One hidden turn or mirror swaps the rows below in pairs. Which row is each named row swapped with?
The rows were stretched afterwards, more along some directions than others.
z_892: [  4.1   9.8  18.1  18.5   6.1  -3.7  -6.3  -1.6   3.2   4.4  -4.5  22.9
 -28.6 -12.8  -9.1  -3.0  -0.6   7.9   0.5  19.5   1.8]
z_183: [ -0.7   8.7  20.2   7.7  -2.9   3.7  12.0   2.6  -3.4   6.6  -5.1  10.5
 -31.0  -4.5 -14.4  10.5   8.6  17.9  -7.1  21.1  12.2]
z_595: [  0.5   7.1   2.8  -3.4 -17.5  -7.9  -4.6  11.3  10.2   1.8  -8.4  -1.3
 -10.0   5.2   2.0  -2.6  -4.4  10.8 -17.3  -2.6  -7.9]
z_134: [ -2.6  -8.5   1.1  10.0 -18.3  -8.7 -17.4   1.2 -19.0 -11.3   4.9   6.6
  -8.1  -0.3  -9.4  -5.7 -10.4 -13.6 -11.3   3.3  -6.0]
z_40: [-11.7  15.7  -3.6 -10.7   2.4  18.0  16.3   4.9 -10.0 -15.9  21.4  -4.7
 -13.7  -1.1 -13.7  15.4   1.9  -1.8  -4.6   2.5  13.3]
z_214: [  8.7  -1.9   0.8   4.1 -10.7   9.5  16.9  -9.8   2.6   6.1   4.9  -0.3
 -10.2  -5.9  -2.7   5.2  -0.8  11.0 -13.7  20.4  -0.4]
z_669: [ 11.8  -2.0  -3.9   9.5 -12.6  16.7   2.8  14.2   9.6   7.0 -19.9   8.7
 -16.3  -5.8  -6.2  10.3   3.9   4.1 -15.7  14.3   3.4]
z_480: [ 10.1  -5.7   1.3  -2.7  -6.1  -6.9 -17.4   6.9  -8.4  -9.9   0.8  13.3
  -1.1 -18.4 -14.1  -1.8  -6.2  -6.1  -1.1  -7.9 -18.6]
z_291: [  9.2   3.7   9.2  22.3   3.1  -0.7   4.9  -0.8   6.2  10.4  -4.6  16.9
 -30.8  -5.3  -2.9  10.0   4.6  12.2  -1.9  26.7   4.4]
z_5: [ -6.1  16.8  16.4 -14.6  -2.4  -8.8  18.8   5.4  -1.7  -2.0   6.1  12.0
  -3.2 -12.8 -16.6  -8.4  -9.3  -4.4  -2.9  -2.1 -12.0]
z_359: [  3.3  11.9  10.4  14.9 -15.7  -9.2   5.4   9.3   5.7  18.3 -28.5  -1.1
 -18.0   8.5 -17.1  -0.6   7.4   4.2 -24.8   6.6  -4.7]
z_133: [ 10.3  10.1   0.3  13.9 -19.4  11.1   2.1  12.2  -0.5   8.2 -13.1   5.3
 -29.4  -1.3 -14.1  16.7   8.4  -1.3  -5.2  18.3  -0.2]
z_160: [  1.1  20.8  -1.0 -13.4   4.3   2.0  22.6  -0.9 -14.5  -4.2  21.7  -6.5
 -10.5  -6.8 -18.2  18.8  -4.4  -1.3   5.8  -4.9   0.1]
z_206: [  3.6   1.4 -20.5 -10.8   5.6  13.8  16.7   5.6   2.2  -4.4  12.0   1.2
   9.3  -6.5  -5.0   6.6  -7.5   5.8  -5.3  -7.9  -7.7]
z_465: [ 11.0   1.7  -9.0 -19.0  -8.1   2.1  13.1   7.4  -5.0   8.4   8.0 -17.8
  -1.4  -0.8 -18.8  14.8  -2.0  -2.8  -5.2   2.9  -5.2]
z_589: [ 15.8  12.2   5.2   0.3 -15.7   5.3   3.9  14.7  16.2   7.8 -29.0  21.7
 -23.7 -10.6 -10.0   7.4  10.5   2.6 -13.5  12.8 -10.3]
z_342: [ 11.6   7.2   1.9  12.0   6.2   4.8   8.4  -0.5   9.0  12.4  -7.2   4.0
 -10.2  -5.2  -5.8  10.2  -0.6   5.8  -8.7  30.2  -0.8]
z_860: [-17.8  17.5   6.1   5.4  -8.2  -9.2   0.5  17.1  -3.9  15.5  -0.4   5.9
  -2.4   2.4   2.7  -6.6   6.6   2.0 -16.9   2.1   5.8]
z_882: [ 11.4 -16.3  -2.4 -11.4  -9.9  13.4  -6.7   7.9  -7.7 -14.2   3.6  19.6
 -24.8  -4.8 -18.4   7.2  -1.1  -4.2  -5.6   4.7  -8.2]
z_777: [  1.0  14.0  22.2  13.8  -1.9   2.1   5.6  13.3  17.3  -4.7 -16.0  37.5
 -13.9  -4.7  -1.9  -6.0  -5.3  15.8 -17.5  11.9 -10.8]
z_136: [  9.6  11.7   9.1  -8.1  -3.7  10.5  17.4  15.5  -8.5  -2.3   1.8  14.1
 -33.5  -3.5 -26.0  12.8   5.0   0.3   0.5   0.2 -11.1]
z_39: [  0.4  -6.4   6.9  13.7  -4.2  -0.3   8.5   1.2   7.5 -10.8  -9.5  20.8
 -20.2   6.1  -8.7  -2.3  -8.3  11.6 -10.9  16.1  11.6]
z_712: [  2.1  17.6  -3.1   4.2  -7.6   2.1  12.2  10.0  21.6  21.4 -18.9   9.3
  -5.6   5.4  -4.8   4.3   1.9   5.2 -21.3  16.8  -4.4]
z_903: [  6.9 -13.7  -6.3  -6.6  -2.4   5.7   1.6   1.9   4.6 -18.3   6.0  15.4
 -13.8 -17.3 -13.1  -8.3 -21.8  12.7   0.0   0.9  -5.3]
z_462: [ -1.1  -9.2   0.8  -1.4  -4.1  -6.0   9.5  -3.2   2.9  -2.8  17.0  12.1
  -3.6   2.8  -4.7  -9.0 -15.5   2.2  -2.7 -10.1 -15.1]
z_596: [ 10.4  -5.6 -13.2 -14.8  -9.0  -2.7   9.0  -1.6  -7.1  -7.1  11.9 -11.3
   8.4 -14.2 -17.7  -1.3  -9.2  -9.3  -8.0   1.0  -4.8]
z_413: [  8.4  -9.5   4.8  12.0   3.3  -8.0  -9.4  -5.1   6.8 -10.8  -4.5  23.8
  -3.3 -15.8  -1.8 -13.5  -9.3   9.0 -11.2  14.6 -15.2]
z_474: [ -4.9  15.7  -5.8 -19.9   0.5  11.8  24.2  -1.8 -14.7   1.7  18.7  -6.1
  -7.6  -3.8 -20.3  15.9  12.1   3.0  -1.9   7.2  10.7]
z_385: [ 18.8 -12.2   6.7  21.7 -14.9  -3.9  -3.4  -0.3   4.6  11.7 -26.4   9.0
  -9.4  10.6 -12.5  14.9  -6.0   9.9 -14.8  19.8   0.2]
z_198: [-13.3  18.0  11.1  13.5   2.0  -4.2  -7.5  -2.2   8.3   4.3  -6.7   9.4
  -7.3  -2.9   5.8   2.3  -4.3  19.3 -15.3   8.7   6.2]
z_950: [ -1.8  -9.6 -10.5 -29.2   4.0  16.7  21.1  -0.9  -6.8  -8.7  17.6  12.8
   8.1 -15.5 -22.9   6.8  -6.9   3.7  -5.8  -2.0  -3.7]
z_523: [ -4.0   3.9  -7.0 -15.7   1.5   7.9  23.6  -8.4  -0.5 -10.5   7.9   6.6
  -3.8 -17.8 -19.7   3.7  -8.0  16.8 -13.9  -2.2  -4.1]
z_74: [ 10.8  12.4  11.2  22.9  -8.7  -5.5  -1.3   3.6   3.9  20.7 -22.4   8.5
 -23.2   0.2 -10.9  19.2  11.3   6.5  -7.9  24.3   6.5]
z_779: [-23.5  13.0  21.6  16.5  -2.9  -0.8  -9.2  10.8   8.6   4.9  -4.9  12.1
 -16.0   0.1  -1.8 -10.4  -2.2  12.7 -14.0   6.7 -11.4]
z_209: [  1.0  -2.1   0.0  -8.5  -7.9  -0.2  19.4  23.8   6.0  -3.0  -2.5  19.0
 -11.3   1.0 -17.6  -3.1  -3.9   5.1  -4.5  -8.9  -3.8]
z_220: [  2.6  -8.5   0.6 -16.4 -13.0   6.8  -3.1   8.8  -6.4 -16.9  10.0   9.9
  -8.1 -13.8 -21.3   7.1  -2.9   4.7  -1.6 -11.0  -7.2]
z_534: [  8.5   1.8  -2.9 -13.1  -8.2  -0.4  10.7   0.7 -11.3  -2.2  16.7  -7.7
 -23.8   3.1 -15.3  17.1   0.9  -0.5   3.1   0.6   1.8]
z_416: [ 13.5 -12.7  10.1  21.0 -16.2 -14.0 -12.0  -2.8   6.2   7.5  -9.8   1.9
 -15.5   6.6   7.1  -7.5   4.5  -0.3 -10.3  13.6   5.9]
z_997: [ -3.8 -11.6   1.5  -3.2 -12.9   6.7  -0.4  17.4  -4.0   5.1  -1.2  14.9
  -5.2 -11.9 -26.9  10.9   8.3   0.9  -6.8   5.4  -1.8]
z_222: [ -8.7  -3.1   3.5   0.6   5.4  12.1   8.6  10.1   3.1  -0.3   8.0  17.9
 -15.3 -16.6  -3.5  -1.1  -0.8  20.5  -9.7   9.5   8.5]
z_657: [ -2.6   2.4  20.8  17.3  -3.2 -13.5 -14.7  -3.9   5.1  22.6 -10.4  13.2
  -9.0 -11.7  -4.2  -0.3   0.6   8.5  -4.4  12.3  -6.1]
z_260: [  6.1  -5.6   7.1  -9.0 -15.1  -4.3   2.8  12.0  -6.3 -13.8   0.2   5.7
  -1.5  -5.6 -17.3  -3.4  -4.2   6.9 -16.6 -11.1  -8.3]
z_590: [  9.1   5.2  -0.6   0.9   2.8   7.6   3.1  10.7  20.9   8.2 -21.8  26.0
 -22.3   1.4  -5.3  -2.3   5.0  17.3 -12.0  16.9   1.9]
z_547: [ 9.1 18.3  2.4 -7.5 12.4  4.7 29.1 10.5 -0.9  0.4 10.8  4.5  2.6 -6.6
 -4.5  8.0 -7.0  3.9  3.1 -1.5 -0.6]
z_785: [ 13.1 -18.1  -3.2  11.5 -15.4   1.5 -15.0  -5.8   6.3   0.8 -14.7   7.1
  -0.8  -3.0   1.4   8.6  -2.5   5.2 -10.6  23.9   6.0]
z_877: [ -0.2  14.2   6.3 -10.5  -6.3  -2.3   3.2   7.8  -6.5   4.5   7.5  -0.5
 -23.7   0.4 -19.1   5.3   0.3   3.1  -0.1  -8.3  -1.4]
z_612: [  4.6  13.4   3.6  -4.5   1.4  -3.3  -2.7  -6.5 -14.4  -2.4  14.2 -13.3
 -12.7  -3.5  -9.6   6.1  -2.2  -8.9   0.9  -9.2  -6.9]
z_261: [ -5.3 -11.1  11.8 -14.6 -12.6  -9.4 -19.2   4.7 -20.6 -12.1  12.3  -9.6
  -2.7  -7.6 -19.4  -9.9   6.6 -11.0  -4.3  -6.2 -10.5]
z_726: [ -2.5  10.9   8.0  12.0   6.0  12.6   2.5   4.2  11.5  -7.1  -5.8  25.2
 -18.0  -9.3  -4.0   4.9   4.3  18.7 -10.4  13.0   3.6]
z_345: [ 24.8   1.3  -5.8 -11.7 -18.2  10.5  14.3   7.1  -1.0  10.6  -2.6  -2.1
 -13.7   1.3 -11.8  10.1  13.8  -8.0 -10.7   8.0 -13.5]

z_892 pairs with z_877
z_860 pairs with z_134
z_413 pairs with z_595
z_474 pairs with z_133
z_785 pairs with z_206
z_779 pairs with z_261
z_222 pairs with z_882
z_40 pairs with z_997
z_345 pairs with z_214
z_726 pairs with z_220

